In the rows, 128 means zero.
One turn moves every row onto another: examples first, then more rows asked
Mibe: [136 111 136 158 117 133 154 152 129 156 138 104 102]
ladu: [135 114 155 127 120 112  99 170 148 114 136 164 113]
Bibu: [125 169 117 146 128 112 104 132 146 118 138 177 108]
dob: [138 113 128 146 130 140 160 151 135 160 136 104 101]
zol: [128 145 122 134 125 101  98 136 138 101 113 152  88]
Fadit: [132 151 161 133 120 105 141 143 155 107 162  90 119]
manop: [159 122 127 149 131 114 131 115 176 106 109 104 122]
Bom: [153 143 133 177 115 116 129 114 175 119 136 129 148]
banem: [158 149 120 159 137 128 139 111 187 126 135 132 146]
zagu: [141 123 138 104 147 127 112 167 162 124 136 169 112]
Dovu: [131 162 159 139 120 111 144 141 159 115 173 103 129]
pegis: [137 121 133 137 138 124 116 119 150 169 135 168 149]
vin: [135 127 153 132 122 118 102 169 153 123 149 178 125]
biku: [161 136 115 142 146 127 140 112 187 118 118 115 131]
Gido: [134 119 137 167 112 134 154 151 130 161 148 113 112]
Lig: [131 166 107 127 146 119 111 131 152 119 129 171 101]
tuze: [108 156 162 149 137 115 174 113 130 129 133 145 104]
tero: [110 150 158 137 145 116 176 113 131 127 125 138  96]
Dis: [124 156 126 151 115 101  97 134 136 107 128 165 101]
tifud: [141  93 136 117 142 114 112 122 144 150 104 139 123]
rufel: [108 149 165 149 134 111 171 115 126 125 128 140 100]
golu: [138 133 142 118 138 127 110 167 161 129 149 180 124]
Lapi: [136 159 147 116 141 119 152 140 168 117 163  97 120]
Mok: [136 127 130 162 122 142 160 150 136 168 152 119 116]
Fesok: [133 110 147 151 117 111 106 122 138 158 130 160 146]
sudiz: [110 156 157 141 144 118 177 113 132 131 131 144 102]
zigof: [136 150 153 118 133 110 146 141 160 109 155  88 114]
mulos: [141 110 126 116 154 126 120 120 153 164 118 155 135]
dos: [139 112 147 109 134 117 104 170 154 114 128 158 106]
Saf: [109 146 162 142 139 112 173 114 128 123 123 136  96]
Negid: [136  93 148 139 119 105 103 124 135 146 111 142 130]
Nirem: [133 166 150 128 134 119 150 139 166 120 174 106 130]
suku: [154 126 138 171 111 108 124 116 170 106 120 111 134]
Tebed: [131 151 110 120 144 112 107 133 147 109 113 156  87]
pel: [138 124 125 149 133 145 163 149 139 167 145 114 109]

Dis goes to Lig
pegis goes to tifud
rufel goes to sudiz
Now these:
banem goes to manop
ladu goes to golu
dob goes to Gido
Nirem goes to zigof

One turn moves every row onto another: examples first, then more rows asked
zifu: [139 162 159 115 122 138 118 121 105 140 134 118  71 157 175 144 127 106]
peto: [134 164 163 119 118 130 123 122 108 139 137 123  73 157 176 145 127 106]
popud: [130 108 132 147 126 107 156 132 166 109 143 111 112 127 143 142 146 180]
pafu: [116 111 131 130 109 117 164 148 156 125 146 132 115 108 138 161 140 166]
movor: [134 164 161 116 119 132 121 123 107 140 136 123  72 155 177 145 129 106]
Sib: [137 164 162 116 121 133 121 121 109 140 137 119  73 162 173 145 123 107]
res: [141 104 107 108 121 156 122 120 152 111 128  99 126 180 130 124 109 164]
lis: [114 104  98 116 106 156 131 134 136 111 122 129 122 128 172 124 154 172]
gumon: [145 173 145 101 112 145 126 111 129 147 125 113  81 154 180 134 121  99]
notul: [129 104 123 144 122 122 153 134 157 109 136 115 108 110 155 137 162 178]
lize: [161  97 103 124 132 162 133 121 150 120 122  81  99 136 133 124 147 168]
lek: [136 163 157 116 121 136 120 123 105 141 136 122  72 155 178 145 130 106]
zono: [104 112 125 129 107 117 145 134 155 101 141 137 134 148 158 136 132 177]
Nad: [136 172 146 106 108 139 130 115 126 144 126 124  82 141 191 135 132 102]
taku: [138 163 158 115 120 138 120 122 103 141 134 121  73 156 176 145 129 106]
lum: [142 171 144 103 109 144 127 113 127 145 124 119  81 146 187 135 128  99]
tasi: [135 100 110 137 124 142 145 132 148 114 126 106 101 107 158 131 169 175]
bizif: [148 100  97 105 116 178 137 136 137 138 124 102 101 116 126 145 142 153]
vov: [136 163 163 117 120 131 121 121 107 139 138 121  75 160 173 147 124 105]
valo: [143 175 155 107 113 130 130 110 136 143 131 117  86 161 175 138 113 100]
Kapa: [137 176 159 110 111 124 134 113 137 141 133 123  89 157 179 140 117 104]
luror: [162 100 114 128 136 149 136 120 161 118 128  80 103 152 121 129 131 169]
Fegok: [140 163 159 115 121 137 119 120 107 141 136 118  73 160 173 146 125 106]
Buro: [125 113 138 128 115 111 162 141 165 123 151 123 119 131 119 162 119 163]
setul: [133 102 101 114 110 166 145 142 136 135 125 116 103  98 142 146 155 157]
dimib: [143 108 135 142 132 110 152 125 171 108 144 101 113 146 127 139 130 177]
git: [157 103 104 105 122 172 138 130 147 139 128  92 103 138 110 145 120 152]
Limik: [155 105 120 111 124 148 144 130 158 132 138  94 111 152 100 153 105 155]
tagop: [148  97 102 127 127 161 137 126 146 119 121  94  98 117 147 126 163 171]
Gipad: [128 100  90 107 111 174 121 128 134 114 118 112 120 141 161 120 145 167]
Sunu: [115 112 130 126 114 116 141 128 162 102 143 125 136 171 142 135 114 176]
bol: [130 109 120 118 119 132 131 123 161 107 139 110 133 183 129 131 106 170]
Boson: [140 101  94 105 117 174 118 122 140 113 121 103 121 163 144 120 127 164]
ralu: [104 108 112 125 104 132 141 136 145 104 133 139 129 131 170 131 148 176]
gapeb: [133 176 151 110 108 130 134 116 130 142 130 126  85 142 191 138 131 104]
dusa: [156 105 128 136 137 127 145 119 169 114 138  88 110 156 118 134 124 172]
Dek: [120 106 114 123 108 141 157 147 143 130 136 129 108  94 147 155 155 163]
sevob: [133 176 156 111 109 124 136 116 134 140 133 126  87 149 185 140 123 105]
zatol: [143 111 134 121 121 124 154 135 166 127 147 107 116 149 104 159 106 159]
kerat: [146 174 150 104 115 139 128 111 132 146 130 113  84 160 175 137 115 100]

taku goes to Sib
tasi goes to luror
Dek goes to git
Now these:
gapeb goes to gumon
ralu goes to Boson

